Each path below is one point turned by a fixed rotation once a step. After each direction that follows a path, write how fast that rotation turns it, in deg/step (0 if it stays still).
Each turn is a multiple of 5 degrees from 10 to 175, or 0.
Each row of a path follows its step; steps can be skipped.
Path 1:
step 0: [ 20 -16 -38   4  -3 -22  -6 -10 -10 -36 -34   1   1  -1 -10   1   8 -12
   1   9 -23   1  19  23 -31   1 -46 -31 -20   6]
step 1: [ 27   8  33  22  -8 -31 -25  33 -23 -18 -42  23 -11  13 -13   3   7  22
  18 -10  31   8  -9  15  15   1   3  14  -2 -13]
step 2: [-17  12  10 -17  10  16  -9  18  -4 -18 -18  29  46 -33  23  24 -15  -5
  19   5 -22  -2 -12   3   1   7 -23  -1 -43 -21]
step 3: [ -7  16 -14  -1  19 -13   2  26  30 -22  19  20 -24  -8 -29   0 -10  36
   2   2  24   9 -24  27 -39 -22 -22 -16  -5 -13]
step 4: [ 12  -7 -23  -4 -26  11 -20 -20  23 -17 -54  37 -24 -33 -11  22  12  -6
 -10   8   2  14   2  -1  -6  28 -11  15  -1   1]
step 5: [ 17 -29  -4  23 -10 -25  -3   4 -24 -39 -14  33  34  16  -7 -32  -7  30
  -8  10 -18   9  -6  19   3 -14 -29  -2  -2 -13]
step 6: [ 15  34  16  -2   2   1  11  25  -8  -2 -11  23   1  -1 -24  44  19  24
  12  -3  11   0 -13  -6  30  -1 -30  34 -41  -1]
step 7: [-28  14 -35   5   9   5 -19  -4 -12 -30  11  25  -7 -36   7  22 -28  19
  -5   2 -11 -16 -20  19  10   8 -12 -41 -10 -27]
step 8: [-10   1   8 -11   4 -10  10 -13  31  -7 -47  12 -22  -9 -18  -3 -13  44
 -17  29  25   9 -30   1  -9 -22 -18  19  23  -3]
step 9: [ 21  15 -18  -3 -13  12   8 -14 -10 -13 -35  35   3   4 -33  -5  -8 -14
 -30  14 -53  15  12  21   9  15 -15  -1 -24   3]
Speeds:
[  6   2   8   1   8   8 -16  -7   8   8  -5   3  -4  -5   6   6   7   0
   5   7  -7 -12  -1  -5   1  -8  -8  10  -2  18] | 160
[ -4   5   0   9  11  10   8  -8  13   0   9   0  10  -9  -5   9   3   6
  10  -7   7 -12  -5   0  -1  -1   8  -8  -7 -10] | 85
[ -6 -14  -9   6   1   2   4 -10  13  -1 -19  -5  -2   7  -8  -6   1  -2
   0  -6   2  -6   5  19   3   2   2   4   4   7] | 85
[ -2 -12   1  10  13   0   6   0  -4  -7   6  11 -12   3   2  -3  -7 -10
   6  -1 -22   0  -5   0  -1   1   0 -12  -3   3] | 160
[ 18  -6  -5  10 -10   3   7  -9   8  -9  13   8   4  -2  -5  -3  14  -7
  -5   9   0   7   8  -3  -5   0   0   6   5   1] | 70
[ -1   4  -6   7   0  -3 -10  -7 -12   5   9  -3  12 -12   3  -7  -6   7
  -4  -5 -10  -4  10  16 -11  -5  -8  -5   6   1] | 155
Path 2:
step 0: [-26  -1  10 -21  -1 -20  -7   1  13  -2  -8  31 -29   4   9 -17   2  28
  42 -26 -11  35  -5   9 -40 -25  17   6 -14  12]
step 1: [-41  11  20   3  22 -20 -26 -16   6   6  24  22 -14   2 -15 -28   7  39
  -7 -25 -12  21 -17  11  17   4   3 -15 -11 -37]
step 2: [-24  31   7  -7   1  -6  -3  -1   7 -43  -3  -1   1   0   4 -19   0  39
  36  -5  -3  38 -24  27   8 -26  -3  28 -22   5]
step 3: [-35  13 -22   1 -13 -22 -41  -8  34  -1  12  -8  -1  27   7 -23 -15  31
  30  -8  -2  21  11   7   2   5   5 -22 -13 -36]
step 4: [-25  12  -6  24 -13  -6  18  -2   9 -20   7  22  -6  25  17 -29  11  25
   3 -38   9  34  -1  26  -3 -15  14  -8 -47  15]
step 5: [-14  13   3   0   4 -37  23  -1  26  -6  14  14 -10  16  -4 -33 -14  32
   9  12 -31  32   4   8 -23   1  -6  -5 -18 -49]
step 6: [-25   1  24   1  19   9  -2  -9   5 -24   3  -1  10  26  -7  15  -5  35
   5  -3  11  42   8  29   9   1  10  -3 -61 -18]
step 7: [-18  41 -11   9 -11 -27   8  21  37 -10 -10 -11  17   8  -4 -23 -17   0
  14  10   1  24 -27  22  -5   7  32  -7 -31 -34]
step 8: [ -9   0 -17 -18  17 -29   9  -3  14  -7  -2  -5 -15  45  -5 -14 -36  23
   1 -12  29  32  15   0  -2   3  17 -14 -49  13]
step 9: [-29  -7   5  20  18 -22  13  36  26  -5 -12  28 -11   5  -9 -17   0  17
  -1  -6   1  20  -9  19 -36  35  32   8 -30 -19]
Speeds:
[  7  -2  -2  10   2  10   1   7   6  -6 -14   5  -3 -12   9  -2   2  -2
   4   2   5   4  -6  15 -15 -11   3  13   1   1] | 160
[  7  -1  -1   1  -7  -5   9   8   4 -12   6  -3   8  -6  -8  -9  14  -8
   2  -9 -13  -5 -15   3   8   7   1   4  -9   8] | 140
[ -7   1   8  -4 -16   3  -9  -9  -5  -7   9  -3  -7 -13   6 -11  -5   5
   4 -12  -9  -1   4  13   2  -9  -6  -5   6  -1] | 20
[ 11   4  -2   7  -9  12  14 -11   6   3  10   2   3  11   1  10   3  -2
   4  11  -9   0   2  12  -5  -4  -3 -14  -7  -5] | 40
[  7  -2  -7   8  -1   5  -4   8   6   9   5  -2  -3  -3  -9 -13  -4   4
  -1  -1   4  -7  -8   2  -2  11  -4  -4  10 -25] | 175
[-10 -11   0   5  -2   1   2  -7  -8   8   5  -8 -12   8  -4 -12   5 -14
   7  13   0  -1   1   4   6  -5   9  15  -4  -3] | 0
[-10  12   2   2  -9   7  -2  -6  -3  14  -2   7   8  -3   7   1  11  -8
 -18  -8   5   5  -8   0   2   2  13  -1  -2  -6] | 125
Path 3:
step 0: [  3   9 -46 -27  -3 -14   3 -26 -20  24  -9  -5 -16  27 -25   0  28  25
  -7   1  16 -17 -53  -8  17   2 -16 -39 -10 -13]
step 1: [ -3   2  -7  -5  37 -23   7  -3  18  21  34 -21  21  37 -11  23   7 -28
 -37  43 -23 -26 -21  15  -2  -3 -15   2  27  -2]
step 2: [-19  23  38  -7 -15  -5  -8   4  28 -34   4  -5   3  10 -64  25  -7 -21
  -7  -7 -12 -33  -8  19 -11 -24  23 -15 -14  15]
step 3: [ 21  38  -5  -6 -27  -8  23 -44 -24 -27 -32 -24  -5   0 -17  -1  26  14
 -13  15 -15  14 -16  13  27 -23  -7 -35 -22  13]
step 4: [  4  25   0 -42  39  -6  23  -1   7  -8   9   4  29  11  24  28  37   7
 -33   5  -3 -21 -20  -3  46  12 -19  -1   3 -20]
step 5: [-22   3  12 -30  12 -19  -6   9  39  -9   5  -5 -27   4 -39  -9  -6  -4
 -24   8  25 -42 -47 -21  -7 -15   3 -18  13 -29]
step 6: [  0  32   6  23   6  -6  -3 -41 -30   3  -1 -52  -8   6 -39  10 -30  -1
 -18  41 -19 -21 -11  -7   0 -30  -8   0  -3   1]
step 7: [ 17  30  14 -10  -6 -11  -2  -2 -17 -12 -12  -2  39  23 -27  30  11   0
 -33 -18 -26 -25  13  15  55  12  33   9   0  -1]
step 8: [  8  -6   9 -34  -2 -32  10 -13  21 -44 -17 -11 -15 -11 -16 -21  37   6
 -45 -33  -9   3 -20   7   6  -8  -8 -25  31 -20]
step 9: [-11  27   0 -25  23   5  13 -55  -1 -26  21 -30 -13   1   5   1  -1  -8
  -7   9  11 -36  -5 -14  -1 -20 -51  24  -7 -26]
Speeds:
[  5  -3  -5  -7 -15  -1  -2   5   7  -1  -6  13  -2  10 -13  -6  -3  -3
   8 -11  17 -10  -3  -3   9   1  11  -1  -4  -1] | 140
[ -2   5   3   0  13   3 -10  -4  19   4 -10  -9   3   4   6  -8  -7 -15
  -2 -12   8   4  -8   6  -3  -5  -6   3   4   7] | 100
[ -1   6  -3  -5  13  -5   4   6  -6  21   8 -13  -2   3  -4   1  -8   7
   6  -3   8  -2   3  -8  -5  -2  15  -9   8  -1] | 70
[  1  -5   7  -6  -4   0  -5  -5   3   3   0  -4  -7  -6  -8   8 -13 -18
  12  13 -15   2  -4  -5   4   3  11   7   0   7] | 85
[ -2  -8  -6   0   2  -4   7 -14 -10  -2  -6  -1 -11   5 -12   0  -8   5
   4  -5   4  12  -3 -11  -1 -10 -17  -3  -3  10] | 125
[-13   9  -8  -1   0  16   0   0   5  -4   4   2  -5  -5   4   2  -5   5
  -1  10  12  10 -14 -13   8  12  -2   1   4  -7] | 70
[ -3  13  18  14 -10  10  -2  -1  -2   7  -3   3  -5   0  -5   1  -8   6
  -6   3   5   1  13   7  10  -2   0  -8   1  13] | 90
[ 10   4   2   8   2  13  -3   3  -4 -15   5 -11 -14  -7  -4   2   5 -12
   5  -3   8  -9   3  -5 -13   0  -1  -9  -7  -4] | 110
Path 4:
step 0: [ -6 -14   1 -40   9 -18 -28  -6 -33 -20   9  10  -1 -16   8   7 -17  16
  11  15 -32  19  24  30 -23  36 -19 -18  47  -9]
step 1: [-15  10  26 -32  10 -14  25  11  -2  22 -47  11  45   6  -5  46  13   8
  10  17   9   2 -21  -6 -28 -18 -24 -11   2 -21]
step 2: [  9  12  14 -41 -31 -31  30   9   5  17  29   4   4  16 -27 -27  39  13
 -18 -32 -12  -6 -32  27  -7  20  -2   8 -11  11]
step 3: [  3   8  22  -5  -2  -7 -11 -19  19 -19  40  -1 -24   2  17  28 -11  33
 -22  23 -47 -15  -7  23 -13  -3 -22  11  46 -18]
step 4: [-21   8  13 -32  17  -8   8 -18  -2  14 -64  11  -4  36  -7  19  12   4
  -6   8 -27  20  33  21  19   3 -11 -25  12 -27]
step 5: [-14   5   3 -36   2 -33  -9  27 -18  -8   7 -17  37  20 -26  17  25  -1
  19 -16  -2 -59 -12  28  -4  25 -11  -5 -18   6]
step 6: [ 29   3  -9 -24 -19 -14   3  -3  19  -3  31  14  20 -31  -3  38   3  49
 -12   2 -44  28   4   5 -26  25 -23   4  -8   6]
step 7: [  4  20   9 -39   1 -16  40 -17  -8  32 -11   3 -20  -6   3  12  -1  10
  -3  -8 -20 -13   0  -8   0 -31  -7 -19  33 -66]
step 8: [-33  22   1 -13  16 -28  18   0 -27  15   0 -10  21  32  -5  -4   0  -7
 -18  -9 -15  -9  -8  70 -15  20  14  -8  29  25]
step 9: [  1  10  13 -48   3  13 -28  18  40 -26  -4  -1  -3  15  16  30  -2  33
   0   3  -1   0 -22  19 -37  27 -44 -15  -5   4]
Speeds:
[ 14  -7  -1   4   9  -4 -10  -5  -3  18  -4   3 -10   0   4  10   3   5
  10  12   2  10  -5  -5   7   1  -2  -4   9 -10] | 115
[  6   2  19  -4  13   3   1  -2   0   3  -8  -5   8   3  -7   3 -10   1
   6   0   9  -3  -9  -1  -4  17   3  -2 -14  10] | 95
[ -5  15   0   6   6   4  -7 -11   8   1  -1  -1  -3   8   5  -1 -13 -12
  -7 -13  -6   2  -8   6  12   8  -1   0  12  -4] | 80
[  4  -5   2   8   5  -2   2   4  -1   7  -6  13   3   8 -10  -9   6  -5
  -4 -11   1  -6  -1   7  -3  -6   7  -6 -12 -22] | 125
[ 0 -2 -2  6 -2  1  7 -5 -2 11  0  7  6  1 -4 -6  6  0 -6  0 -8 25 13  9
  3 13  3  0 -4 11] | 170
[ -9   6  -2  -8  -3  -1  -1  -8  20   9   1   4  -6  -1 -17   6  -3 -13
   7   8   5   3  11  -5 -11  -4   4   1  -1  -2] | 125
Path 5:
step 0: [ 30  12 -29  14 -21  -9  23 -43 -13   4 -28  45  13 -19  13   4 -15  31
   0 -11   5   7  -1   4  26  -1  -5  14  13  40]
step 1: [ -4   3 -15   7  -4  43  18 -21 -19   5  29  13  21 -28 -24  -6  -7  17
  27  25  11  -4  -1   4  11  20  47   8  12 -42]
step 2: [-14 -28 -20 -32   7 -32 -10   2 -43   4 -13  -4  -6  12  11   0 -18  29
  37 -12  12  24 -28 -17  29  -3   8   4 -23 -30]
step 3: [ 23   8 -34  21   1   2  10 -16 -13  29 -34  16   0 -27  -8  24 -32  34
  15   8  24  10   0  17   5 -32 -24  17  10  32]
step 4: [ -9  10  -6  11  11  33  28 -19  -7  21   6  26  19 -23  -2 -34   5  15
  18 -12  20  -2 -25  39   3  28  45  13  -6 -18]
step 5: [ -3 -12 -20 -41  -1 -44  12 -20 -20  21   9  21  14  23  -3  10 -16  29
  33  -5 -24   6 -13 -17  35  12  10   9   8 -30]
step 6: [  0  -4 -28  -8 -28  23  10 -13 -34   4 -38  11 -10 -34  -8  17  -6  45
   5  37  22   9   4  11  20 -31 -22  -1   8   1]
step 7: [ -9  -6   3  45   9   3   4   2 -35  24  -7  14   9 -13 -12 -28   3  -2
  36  -3  45   7 -27  20   7  18  35  33   6  -8]
step 8: [  9   1 -18 -44  19 -31  22 -11 -13  59  15   4  14   1   8   3 -19  34
  26 -24 -10 -11 -11  -1  -9 -12   2  17  -2 -26]
step 9: [ -8   6 -21 -22 -39  13  20 -23   9   8 -43  22 -11  -5 -11   0 -12  38
   8  19  10  12 -23  42  28   4 -22 -14  15   1]
Speeds:
[  7 -15  13   6  -3  -1 -10   2  -4  -9  -3   2  -4   9  -4 -18  -3   4
   1 -11 -10   5  -4  12  10   0   2   6  -3  -1] | 140
[  0  -2  -6 -10   8   0 -14  -2 -14  11  12   1   4  10   1  -3  -1  -6
  -1   7 -10  -8 -18  -4  -1   1  -1  -7  -8   6] | 120
[  2 -11   0   6   2  -1  -7 -12   5  -7   4   2   7 -10   4  -4  -7  10
   3   6  -2 -17   2   7 -12  -6 -13 -10  10  -8] | 135
[ -5  -8  -3 -17  10  -3   2  -5   9   4 -10 -11  -2  -7  -8 -14  -3  -6
   6  -4  -3   2   6 -12  12  -5  -7  -6   4   1] | 115
[  3   7  12   7  -2   5  -8  -7  -7   9   1  16  -1 -14  -5  -1  -3 -12
  -8  -2   9   8   4   2   9  -1 -10 -11   0   6] | 115
